A single turn carries every row of the set below to another of its rows. Some are shown first; where does it send the rows asked next?
dute: [ 12 -29  17  -3  16 -28  38 -11  16  24   4  15 -21   3  11 -35   8 -12
 -19   3   3  43  -1]
neno: [ 17 -13  12  -2  12 -36  26  -6  15  36  22  13 -19   0  15 -13  18   2
 -18  -3  -3  48  -2]
matuz: [ 24 -30  20 -28  14   0  16  21 -27   8 -27   2 -22  29  27 -10  25  -6
   3  11  11  44   2]
mem: [ 29   8  32 -21  12 -10 -14  20  -5   9 -20  19 -19   8   8 -13  17  29
  10  -7  11  27  -9]
ved: [ 26   1  29  -3  20 -10 -20  25 -30  13 -21  11 -13  12  10 -15  -3   6
  14   0   1  20  -8]
fere: [ 12 -32  17   6  17 -31  33 -10   4  28   4   8 -13   6  12 -30  -1 -20
 -16   5  -6  43  -1]
fove: [ 23 -12  34 -20  18  -5  -6  20 -13  -1 -35  14 -23  20   2 -37   5   8
  11   3  16  20  -3]
pagif: [ 35 -17  32 -20   1  -1  10  21 -17  24 -21   4  -2  13  27  16  21  15
   3   6   3  51  -9]
luzam: [ 19 -16  13   9  13 -38  21  -6   5  39  23  10 -11   1  14 -12   5  -4
 -17   0  -8  48  -5]
tefus: [ 16 -25  15  12  17 -36  26  -5  -2  35  14   6  -7   3  15 -22  -5 -15
 -16   3 -10  43  -2]
Pafol: [ 27 -30   7  10 -15   9  13  41   1  41   3  12 -13 -15 -19 -10  30   9
 -47 -30   0   5 -34]
Zovu: [ 17 -42  -5  18  -2   9  10  42 -27  32   5   5 -21   2 -18 -26  18 -19
 -45 -20  -1  -2 -25]
fepi: [ 27 -52   8  -2 -15   3  16  34   5  28  -1   7 -21  10 -28 -38  31  -1
 -49 -14  16   0 -21]
duvag: [ 10 -48  -6  11   0  16   7  40  -8  28   3   4 -24  -4 -17 -25  21 -18
 -43 -21   2 -10 -16]
turi: [ 29  10  29  -9  15 -12 -20  25 -20  13 -17  15 -13   5   9  -5   7  21
  12  -5   4  26 -11]
big: [ 21 -24  22 -16  16   5  17  22 -34  14 -27   3 -14  21  33   0  17 -10
   5   8  -1  44  -4]
laki: [ 30 -41  12   0 -20   6  16  33  12  35  -2  11 -14  -6 -26 -24  36  13
 -50 -21  10   4 -29]
vud: [ 20 -52  -2   8  -6   5  12  38 -16  26  -1   4 -24  12 -24 -41  23 -16
 -47 -14  10  -3 -22]
Toref: [ 25  -2  35 -26  14  -7  -7  20   0   2 -31  17 -23  14   5 -28  16  22
   9  -4  18  24  -7]
gunu: [ 28 -19  29 -14  10   4  14  23 -31  21 -26   3  -4  11  33  12  15   1
   4   6  -5  49  -9]
sef: [ 29 -29  25 -33   7  -5  13  20 -13  11 -23   0 -16  30  21  -7  32   9
   3  12  16  47  -1]
suze: [ 16 -52  -5   1  -5  11   5  36  -1  28   6   5 -27   7 -22 -31  30 -12
 -44 -17  10  -7 -12]
nolup: [ 23  -9  31  -7  21  -7 -13  21 -27   3 -32  11 -17  18   7 -29  -5   0
  12   4   7  19  -5]
meku: [ 14 -43   1  15  -2  18   6  42  -9  33   1   7 -14 -16 -13 -12  16 -11
 -44 -26  -6  -5 -22]
Rosit: [ 26 -45   8   4 -19   7   0  37  14  39   3   5 -11  -9 -22 -15  27   8
 -48 -20   4  -3 -21]
Kiton: [ 23 -51   3  -2 -13   8  -1  35  13  33   6   2 -17   3 -23 -26  32   0
 -47 -18  12  -5 -15]
rifo: [ 21 -41   7  13 -12  14   3  37   3  40   2   7  -7 -17 -17  -8  20   2
 -46 -24  -5  -1 -24]
fikug: [ 20 -32   0  20  -6   9   9  42 -19  39   7  10 -15 -12 -16 -10  21  -7
 -47 -27  -5   3 -33]
nitu: [ 12 -21  14  -8  11 -30  34  -8  21  27  14  16 -25   3  12 -26  17  -2
 -20  -2   5  47  -1]
gepa: [ 36 -22  31 -31   1  -5  11  20  -8  21 -20   2  -8  21  22   6  31  19
   2   9  10  50  -5]

Pafol -> fikug
dute -> nitu
mem -> turi
Where do these go?
pagif -> gunu
meku -> duvag

